Named turns come first, each shown by rows before and after it. Which turns, in which order, take the first row of each pair that follows to the second? Write the first one first, as in the answered first pair.
nemev (before -> after):
-15  6  -21  40  -11  4  -2  14  5  -33  -11  -5  -13  16  -44  12  -13  -18  17  8  23  0  1  -10  21  -9  -10  -5  -33  13  9  -1  -4  1  16  -30  -2  -17  37  -28  3  9  29  -13  -5  15  5  -5  -38  -6  -9  -25  13  28  -16  -15  10  -11  -4  4  6  ->  -16  4  -26  35  -2  20  1  13  4  -41  -17  -1  -13  25  -37  1  -5  -19  10  19  15  -10  11  -10  25  -23  -11  -12  -40  3  6  3  1  -1  8  -21  3  -2  28  -19  5  4  29  -19  -11  13  9  7  -35  -12  -3  -20  23  29  -18  -10  7  -17  -11  2  6
-2  -2  14  -9  5  11  7  -5  0  27  4  5  -21  -18  -21  0  -6  -7  14  -1  -9  -3  -15  -14  9  0  4  -4  -9  -1  1  -10  -8  -8  8  13  -2  -24  0  15  -11  -6  -2  -6  -2  4  -15  -23  -33  8  -1  -1  6  -12  11  -6  7  -15  -8  16  -11  ->  -2  0  11  -14  5  15  7  -6  0  23  3  5  -21  -14  -18  -3  -1  -6  11  3  -14  -9  -16  -17  11  -7  1  -7  -11  -9  1  -9  -7  -5  6  20  -3  -15  -6  18  -11  -8  -1  -11  -8  5  -15  -15  -30  4  3  1  12  -12  8  -3  5  -17  -9  15  -10
2  -1  41  -19  43  2  7  0  -12  0  5  -2  -28  -19  -2  -4  -3  11  -22  -14  -12  17  -24  -4  -41  25  -18  20  -1  -3  7  8  19  -2  8  7  -25  9  1  20  11  -20  -5  19  1  2  -37  0  23  17  12  23  -4  -5  -14  -8  -6  18  5  -5  6  ->  5  -1  42  -18  39  0  3  2  -10  -2  4  -1  -28  -18  -6  -4  -6  12  -20  -11  -11  18  -27  -4  -45  24  -19  21  -2  -5  9  8  17  -1  10  12  -26  4  -1  19  16  -21  -6  14  -4  -1  -35  4  20  15  9  22  -5  -6  -18  -13  -7  21  2  -2  4
18  1  -6  -30  -27  -13  -28  15  20  -23  15  -13  3  -6  -21  13  -5  20  11  -18  18  19  -10  -14  -14  40  -3  30  -5  4  37  0  6  10  10  -30  -8  -7  3  8  38  -4  -9  -3  -1  -6  -18  15  15  1  -28  5  -11  24  -16  -26  -12  14  22  10  -12  ->  16  3  -14  -44  -17  18  -25  8  23  -38  13  -9  -4  11  -13  -10  9  24  7  0  1  3  -2  -21  -3  12  -9  20  -20  -19  34  9  10  14  -1  -11  -5  24  -15  26  40  -12  -7  -12  -14  -3  -12  37  18  -14  -13  19  9  28  -21  -18  -20  6  9  10  -10
giz (before -> after):
-13  1  6  8  -27  -9  0  6  5  9  -12  6  2  9  -10  10  -12  22  8  5  -2  -6  -35  4  -7  3  -13  15  -13  20  16  0  -12  -5  -8  -12  22  -7  16  -17  2  6  13  7  14  13  1  -20  -22  -18  -40  -22  9  16  9  -3  5  -5  14  35  25  ->  -10  -1  13  14  -20  -10  8  3  -2  20  -7  14  6  3  -14  8  -18  18  -4  -4  -2  0  -39  -1  -24  14  -9  19  -14  29  9  -1  -2  -8  -10  -6  17  -12  13  -17  -1  -3  7  24  23  10  -12  -18  -7  -12  -34  -12  8  2  15  -4  2  -2  10  35  25
6  10  -4  -27  -2  4  -10  -7  -4  -28  4  -19  -9  -4  -1  7  16  10  12  -2  21  7  4  19  4  8  -23  7  16  -17  25  0  -2  16  10  2  -7  3  9  -4  27  15  3  -9  2  0  4  12  1  -3  2  -2  6  18  9  -4  -4  15  13  0  -7  ->  -19  12  -9  8  7  -4  5  -4  -4  3  -6  4  3  -7  19  -7  8  -6  2  2  -5  -7  6  20  15  -6  9  -19  3  0  -11  -4  4  -1  -6  -29  -5  22  16  -13  -7  16  0  10  20  4  3  -16  -17  -2  14  4  2  2  26  12  11  -5  2  -10  0
-2  2  -10  -10  -7  3  3  1  8  -10  5  0  -1  6  5  -16  9  -3  2  2  -8  -8  1  -3  5  -16  1  -8  9  -6  -3  3  -7  2  -5  5  7  5  3  10  3  4  4  -4  -6  8  11  10  -5  -9  2  -3  6  14  -4  0  -3  4  -1  2  -2  ->  -5  2  -4  -2  1  1  8  0  2  3  9  11  5  -1  7  -22  4  -7  -8  -2  -11  -3  -6  -3  -3  -9  10  -8  7  2  -16  3  0  -5  -7  13  4  7  -1  11  -4  -2  1  8  9  9  2  4  6  -2  10  10  -1  2  5  7  -6  4  -4  1  -1
-7  1  -3  -17  -17  10  17  -1  6  -11  -14  -24  -8  9  4  -3  -4  24  16  -11  -8  -15  -6  -4  16  5  6  14  -2  -16  19  8  -8  30  12  4  12  -24  -12  -3  -3  1  -1  -3  7  -10  -5  -3  -18  -2  -3  -9  8  -1  -7  -29  -13  -1  4  -1  -6  ->  -20  4  -5  6  -5  5  26  -1  2  8  -19  -8  -1  5  12  -18  -13  14  7  -15  -20  -21  -15  -5  17  5  26  2  -6  -4  -4  6  3  19  8  -10  11  -16  -11  -7  -24  0  -3  9  22  -6  -6  -16  -22  4  7  -4  2  -12  3  -23  -6  -7  1  -4  -4
Fal (before -> after):
5  -5  13  -2  12  -22  23  3  -3  3  16  12  8  -17  -5  5  5  -3  -9  6  -2  7  1  3  -2  -6  7  8  8  -3  -2  -11  10  3  -2  -1  -3  -3  18  -4  -4  -12  -5  6  9  -1  -14  -9  3  -13  11  -4  1  -16  26  -9  8  14  3  4  -15  ->  11  -10  18  -4  8  -28  17  5  -2  2  17  5  3  -18  -12  8  4  1  0  2  -2  6  0  -1  -3  0  4  9  9  2  2  -9  8  4  6  -2  -4  -13  18  -4  -5  -14  -1  -2  7  -2  -12  -6  1  -9  3  -9  -1  -14  16  -15  8  14  8  10  -19
-27  -1  -7  7  -19  0  -6  2  1  12  0  6  -20  7  9  11  -4  12  -9  -2  -3  13  6  27  -21  -4  5  -1  -8  -15  -17  27  -24  9  -16  1  -2  14  -1  14  -10  8  -11  16  -9  -5  12  20  27  7  -9  -26  -30  2  4  -2  2  0  5  13  -31  ->  -27  -3  -2  6  -21  -2  -6  3  3  10  1  6  -22  4  6  12  -5  10  -7  -1  -1  14  8  25  -22  -4  7  2  -7  -14  -16  24  -23  10  -15  3  2  12  -1  13  -10  8  -11  16  -9  -4  15  17  28  9  -14  -25  -30  1  3  -4  0  -1  6  17  -31
2  3  -14  16  17  -17  19  -20  3  7  2  3  8  3  32  -17  7  10  -11  -9  -6  17  4  16  19  14  4  -15  -12  -2  -12  -5  2  15  6  -5  10  16  8  8  -4  6  -15  13  21  -19  2  -3  3  -1  19  15  -5  22  19  7  -5  19  1  -13  -13  ->  11  1  3  17  14  -15  17  -20  -2  14  8  4  5  -9  19  -11  2  14  -16  -15  0  22  -4  8  2  33  6  -5  -14  9  -10  -5  5  12  12  9  5  2  5  10  -4  -4  -17  18  25  -21  -8  -2  22  12  13  16  -9  11  16  -2  -7  26  2  -6  -16
-6  -21  -3  12  30  -13  4  5  1  9  -21  23  -1  -37  -10  68  -11  -5  -10  -9  21  -25  -2  -17  -15  12  28  4  3  -1  -23  18  3  -34  17  17  -17  2  -22  12  -17  14  -34  -6  0  -7  4  -10  17  -20  -13  -8  -9  -16  2  -27  14  -5  25  2  19  ->  -7  -23  -9  11  26  -15  -2  6  2  7  -24  22  -5  -35  -10  74  -7  -4  1  -6  20  -33  -3  -14  -7  8  24  2  6  -1  -19  16  -3  -34  20  7  -13  -2  -17  10  -14  19  -31  -12  -7  -6  9  -12  5  -24  -20  -11  -6  -13  -3  -30  17  -8  29  5  21
bala (before -> after):
14  -4  7  10  -22  2  11  14  13  21  4  -4  -8  -12  -9  -17  2  -19  18  11  -9  -19  -8  -28  1  1  13  -9  3  32  2  16  1  -4  -8  -9  16  0  11  2  6  -9  1  -5  -11  -1  1  -17  -24  3  -11  -16  1  -1  -13  8  0  -22  -12  21  -1  ->  10  -2  2  14  -15  -5  16  14  10  26  9  0  -4  -15  -3  -11  -2  -23  20  7  -7  -11  -8  -23  2  3  18  -9  9  31  -4  17  3  -4  -9  -24  17  2  15  -4  5  -5  0  1  -1  -4  2  -23  -26  -1  -6  -16  -5  0  -3  10  7  -18  -11  13  -3
15  -26  13  -20  -20  -3  0  -7  17  -2  -4  -1  -22  8  -23  -5  6  11  0  14  -1  -9  -12  -18  -3  -4  -2  3  -4  -10  2  -6  0  -11  -8  26  7  -3  -19  6  -4  -23  12  -13  -31  4  -1  22  5  14  -3  -10  20  1  -40  -2  -15  -10  -18  21  -10  ->  17  -25  21  -6  -24  -19  2  -4  16  18  -8  3  -18  -4  -29  0  -6  8  -1  4  3  -10  -20  -21  -12  9  8  4  -1  9  -10  -6  0  -19  -9  15  6  -19  -14  0  -15  -24  12  -10  -20  7  -9  6  -2  25  -14  -13  11  -6  -40  -2  -6  -12  -13  23  -4
-3  7  20  18  -13  16  -7  2  -1  -3  0  17  -3  5  4  2  -8  -5  -5  7  -17  -26  -16  -10  -14  -5  23  -20  1  11  -9  -4  0  -17  8  1  12  -2  0  6  -23  8  9  6  0  -1  9  -11  -10  9  -21  -11  12  -1  -15  -6  -1  -20  7  17  5  ->  -9  10  17  22  -9  6  -3  2  1  1  2  16  4  2  12  3  -12  -6  -8  3  -15  -23  -11  -5  -11  -3  30  -18  5  12  -16  -6  0  -14  8  -10  15  -4  8  3  -26  9  9  10  8  0  9  -15  -12  7  -18  -11  8  -5  -9  -7  4  -22  6  9  6
-7  -1  -7  19  7  -12  12  5  -7  4  -6  8  3  -5  12  -16  -21  -16  3  -24  3  4  9  -5  3  15  32  16  5  -4  -7  -11  -13  -3  13  -27  2  -5  25  -4  2  8  -1  1  5  8  -8  -29  2  -3  2  -18  -5  -4  9  -5  12  -11  13  -9  -2  ->  -11  1  -16  14  12  -4  17  3  -5  -6  -1  2  6  0  16  -16  -14  -19  3  -22  4  6  18  1  10  5  27  15  7  -16  -3  -7  -14  0  12  -29  4  6  27  -1  12  9  -1  -1  1  9  -6  -18  3  -11  9  -14  -3  2  15  0  12  -9  10  -15  -2

(two turns a pair)
22  -11  14  7  -16  8  -14  18  3  0  -7  -1  -6  8  -21  -9  -10  -1  23  1  -3  -34  -14  -8  3  -11  -3  -13  -2  5  4  -5  -4  -2  7  3  8  -13  -10  -9  -5  -3  -2  -12  -23  1  2  -2  -6  3  -19  -11  3  -7  -29  -8  -11  -12  3  14  -1  ->  10  -5  13  26  -2  -7  -1  19  -2  18  -2  14  7  4  -5  -11  -20  -14  7  -13  -10  -25  -17  -2  -2  -7  18  -17  -2  19  -17  -11  2  -8  3  -16  4  -9  0  -15  -17  0  -3  12  4  1  -8  -20  -8  8  -6  -3  -7  -19  -2  1  0  -11  -3  1  0 => giz bala
14  -26  7  -30  -27  17  -22  -11  -5  -7  -32  -27  -2  16  18  14  9  9  3  23  26  -13  -1  1  -12  11  -14  25  -4  7  47  -3  -17  -2  25  41  7  -3  -20  3  32  10  -16  -5  -4  -1  9  -4  2  4  2  -26  7  -2  -13  -24  -7  3  -27  11  29  ->  10  -27  6  -23  -30  17  -24  -7  0  0  -37  -23  -4  15  17  11  8  9  9  28  19  -25  -3  -1  -6  2  -16  13  -7  10  46  1  -17  -6  24  28  13  -1  -21  2  21  13  -15  -7  -9  4  16  -14  -10  7  -1  -30  11  -2  -22  -22  -5  -7  -25  15  28 => Fal bala
-6  9  -9  -7  9  0  -8  4  -7  26  -22  2  6  -5  2  -1  -10  -19  -4  7  -4  -1  -25  11  13  -13  12  -5  -15  -10  -17  -5  0  -4  -1  -29  7  8  12  5  -4  1  3  2  1  -1  3  -20  -26  -4  15  12  -4  -5  14  5  19  -9  -2  -11  4  ->  16  4  7  -15  -1  -7  -13  1  -13  25  -11  -5  2  -13  -19  11  -18  -11  -3  -5  19  14  -33  2  -12  14  4  18  -7  -1  -2  -3  -1  0  11  -6  1  -15  12  5  7  -7  1  8  3  -9  -9  -13  -3  10  0  11  -12  -12  6  -8  9  4  8  1  -3 => nemev giz
3  0  -3  -6  -9  4  7  -5  4  17  -4  -4  -14  1  13  5  1  -16  14  -16  3  21  16  -5  -20  5  17  16  1  9  -19  -9  17  -2  5  -11  7  0  6  -2  4  -13  9  34  25  -4  -28  -12  5  12  -2  9  3  -11  4  21  11  -7  -34  -8  8  ->  12  -3  -2  -22  -28  2  -9  2  17  2  -9  -17  -23  5  5  15  4  -9  37  -9  13  17  15  -4  -8  6  3  20  6  2  3  -11  5  0  13  -21  11  -14  11  -2  12  -4  14  9  3  2  -17  -12  -8  11  -22  -9  6  6  -15  13  12  -5  -22  0  9 => Fal giz
11  -21  -13  15  9  -6  -10  -1  7  23  14  -9  14  -5  7  -12  31  9  -17  -4  7  24  19  -4  3  0  39  4  7  0  14  -3  28  -2  -3  -24  17  -14  9  -14  -5  6  13  -9  -9  -11  29  -6  -43  17  12  15  -16  -10  8  4  -1  25  9  1  -18  ->  13  -19  -12  8  15  3  -6  -7  4  18  20  -9  18  -8  9  -13  34  12  -24  -4  11  30  20  -3  -11  3  34  12  6  -7  15  0  34  0  -5  -11  12  -12  1  -9  3  -2  12  1  -5  -13  21  4  -28  16  18  22  -17  -14  15  1  -8  31  6  2  -21 => bala giz
11  3  20  15  -14  -12  -3  12  1  11  -20  1  -19  -11  -19  10  -5  6  16  0  5  -13  -2  -19  11  8  16  -2  -4  5  5  10  14  22  2  -7  1  -12  -6  -24  3  -12  -12  2  14  16  23  6  -7  -21  -20  -8  23  -15  -15  -2  -5  -28  -8  7  18  ->  8  3  19  18  -8  -8  1  14  -2  9  -21  4  -17  -8  -17  4  -5  5  13  5  -1  -16  -2  -18  15  4  16  -10  -7  2  1  9  20  22  -3  -7  2  -3  -9  -22  -2  -11  -13  3  13  12  21  7  -7  -22  -14  -4  25  -19  -12  2  -6  -32  -13  8  20 => nemev bala
-37  -11  3  -10  28  21  -4  5  7  -16  10  -20  12  -2  25  20  10  10  -36  0  -8  41  13  -9  21  8  8  27  -5  -28  -5  5  4  1  -6  -14  12  5  5  9  10  18  1  14  -2  3  -39  20  33  -30  8  0  8  13  24  18  -11  18  -11  19  -25  ->  -44  -9  -3  -4  22  29  -5  10  15  -13  -5  -18  6  3  28  11  18  7  -27  15  -25  18  18  -10  41  -15  10  10  -18  -31  -13  4  0  -6  -12  -26  19  20  7  12  -3  22  4  -1  -16  9  -23  15  10  -35  5  -9  22  18  9  24  -7  2  -14  23  -19 => bala giz
-11  7  3  5  -7  9  -11  5  9  -3  -6  10  -2  0  -3  0  1  4  7  5  -1  -15  -11  -13  -15  -16  15  -11  -19  -5  2  7  -5  -25  -7  -2  4  -9  19  -5  2  -3  -8  0  5  -4  8  -15  0  6  -2  -14  0  1  0  4  0  -8  -3  -6  19  ->  -10  5  2  -6  -14  9  -16  1  8  -11  -5  4  -6  0  -7  4  6  10  13  2  4  -13  -9  -13  -15  -14  6  -6  -18  -10  12  10  -9  -21  -5  2  4  -14  17  -2  8  -3  -11  -6  1  -5  7  -9  2  5  -5  -19  1  8  -4  3  -2  -4  -4  -5  18 => giz giz
-6  6  -7  -13  -2  12  -9  0  9  -9  0  -10  7  9  -2  13  4  9  6  0  2  4  3  4  6  -4  -12  2  1  -7  10  4  -7  3  7  14  2  4  3  0  8  2  -2  -10  -12  8  -1  8  2  -6  8  -9  2  12  -8  7  7  -4  -4  1  -10  ->  -8  6  -1  11  -1  -2  -1  4  6  15  -2  0  11  1  3  15  -8  0  1  -6  -2  4  -5  6  1  4  5  -1  2  13  -9  -4  -2  -5  6  -3  0  0  10  -7  -10  5  -6  0  7  9  -8  -12  -8  4  9  -7  -10  2  -1  11  16  -10  -5  -2  -10 => giz nemev
0  1  -4  -2  1  7  7  -1  3  -15  -7  -3  3  13  -5  -14  3  4  5  13  -22  -18  -2  -8  7  -18  -5  -15  -3  -5  -1  10  -1  -9  -4  9  -1  20  -2  -1  -6  -4  6  -6  -10  0  4  5  -17  4  5  -1  -1  1  -8  1  -3  -7  -21  1  -3  ->  0  -2  4  8  -3  -3  4  3  0  -6  -11  0  2  5  -12  -13  -3  2  8  8  -22  -21  -10  -14  1  -8  4  -16  -4  9  -4  9  1  -17  -2  10  -1  9  -1  -1  -14  -8  7  -4  -10  -2  -1  -5  -18  13  -1  -5  -5  -8  -11  -6  -3  -9  -19  7  -2 => bala bala
